Families of rows that turns and mirrors carry onto each other, the same ones carrying the whole set onto itself: the rest of each named row's family, in list order
5 families of 6 rows
J_886: +0.34 -1.12 -1.10 +1.61 +1.05 -0.32 -0.17 +2.46 +0.54 -0.28 -0.82 +0.12
J_840: +1.57 -0.40 -0.58 -0.45 -1.75 -0.09 -1.09 +0.71 -0.18 -1.72 -4.00 +0.42
J_50: -1.19 -0.48 -0.58 +1.90 +0.73 -1.95 +0.40 +1.09 -1.41 -0.97 -0.29 -0.16
J_538: -0.14 +0.11 +0.75 -0.35 -1.52 -0.10 -2.04 -0.78 -1.86 -0.75 -3.19 +1.01
J_925: +1.41 +1.46 -0.06 +3.60 +0.97 -0.17 +0.00 +1.35 +0.23 -0.19 -1.18 -0.75
J_495: +0.68 +0.15 +0.15 -0.34 -1.60 +0.64 -2.31 -0.02 -0.41 -1.68 -3.65 +0.54
J_442: -0.43 -0.92 +1.00 -0.19 -1.49 -0.84 -1.79 -0.72 -1.44 -0.14 -2.66 +1.21
J_518: -0.29 -0.12 -0.48 +2.58 +1.78 -0.76 +0.52 +1.12 -1.62 -0.05 -0.26 +0.16
J_453: +0.25 -0.55 -1.21 +2.24 +1.72 -0.09 +0.26 +2.01 -0.12 -0.92 -0.61 -0.17
J_751: -0.10 -0.01 +0.30 +1.05 -1.29 +0.01 -2.46 -0.59 -2.71 +0.53 -3.40 +0.72
J_7: +0.04 +1.50 +0.00 +3.42 +0.71 -1.50 +0.41 +0.63 -0.90 -1.40 -0.81 -1.13
J_532: +1.06 +1.49 +1.65 +1.68 -1.54 -0.25 -1.76 -1.25 -0.89 -0.63 -3.30 +0.10
J_96: +0.47 -0.94 -0.84 +0.31 -1.32 +0.82 -2.82 +0.74 -0.88 -0.57 -3.83 +0.45
J_272: +0.85 +1.48 +1.03 +0.73 -1.58 +0.40 -2.08 -0.96 -1.30 -1.22 -3.65 +0.30
J_664: +1.34 +1.18 +0.08 +1.93 -1.36 +0.92 -2.64 -0.20 -1.16 -0.52 -4.10 -0.24
J_608: +0.89 -1.66 -2.36 +1.28 -0.16 -0.57 +0.76 +1.08 +0.11 -1.31 -1.07 -0.57
J_402: +1.97 +1.77 +0.72 +1.19 -1.80 -0.41 -0.77 -0.75 -1.40 -1.05 -3.99 +0.01
J_29: +0.76 +1.42 -0.99 +3.76 +0.56 +0.42 +0.52 -0.02 -0.09 -0.18 -0.87 -0.82
J_716: -0.36 -0.70 -0.72 -0.02 -2.38 -0.18 -0.47 -0.33 -2.46 +0.71 -2.55 +0.72
J_735: +1.37 +1.95 -0.07 +1.99 -2.51 +0.49 -0.43 -0.83 -1.71 +0.08 -3.25 -0.52
J_238: +1.08 -0.40 +0.30 +0.18 -1.60 +0.33 -2.11 +0.31 +0.87 -1.65 -3.52 +0.24
J_874: +0.06 -0.07 -1.18 +2.20 +0.70 -0.97 +0.12 +1.95 +0.53 -2.21 -0.95 -0.99
J_883: +0.07 -0.89 -2.19 +1.95 +0.64 +0.57 +0.29 +1.31 +0.79 -0.55 -0.69 -0.23
J_502: +0.35 -0.29 +0.35 -0.34 -1.69 -1.18 -0.73 -0.52 -2.46 -0.28 -3.28 +1.18
J_508: -0.29 +0.04 +0.19 +2.53 +1.07 -1.30 +0.23 +0.87 -1.70 +1.06 -0.29 +0.40
J_229: +0.74 +0.98 -0.47 +3.42 +1.72 -0.12 +0.43 +1.18 -0.64 -0.73 -0.79 -0.60
J_659: -0.90 -0.33 -1.08 +2.38 +0.71 -0.45 +0.68 -0.10 -1.48 +0.86 -0.11 +0.36
J_404: +0.08 -0.59 -0.98 +2.17 -0.13 -1.60 +1.19 -0.65 -2.42 +0.15 -0.49 -0.14
J_102: +1.95 +1.07 -1.15 +3.45 -0.23 -0.48 +0.95 -0.21 -0.45 -1.17 -1.43 -1.44
J_813: +1.28 -0.24 -1.61 +0.27 -2.46 +1.13 -0.81 +0.88 +0.09 -0.91 -3.39 -0.28

Same family as J_102: J_608, J_716, J_735, J_404, J_813
Same family as J_50: J_751, J_7, J_96, J_664, J_874
Same family as J_532: J_886, J_925, J_442, J_238, J_508

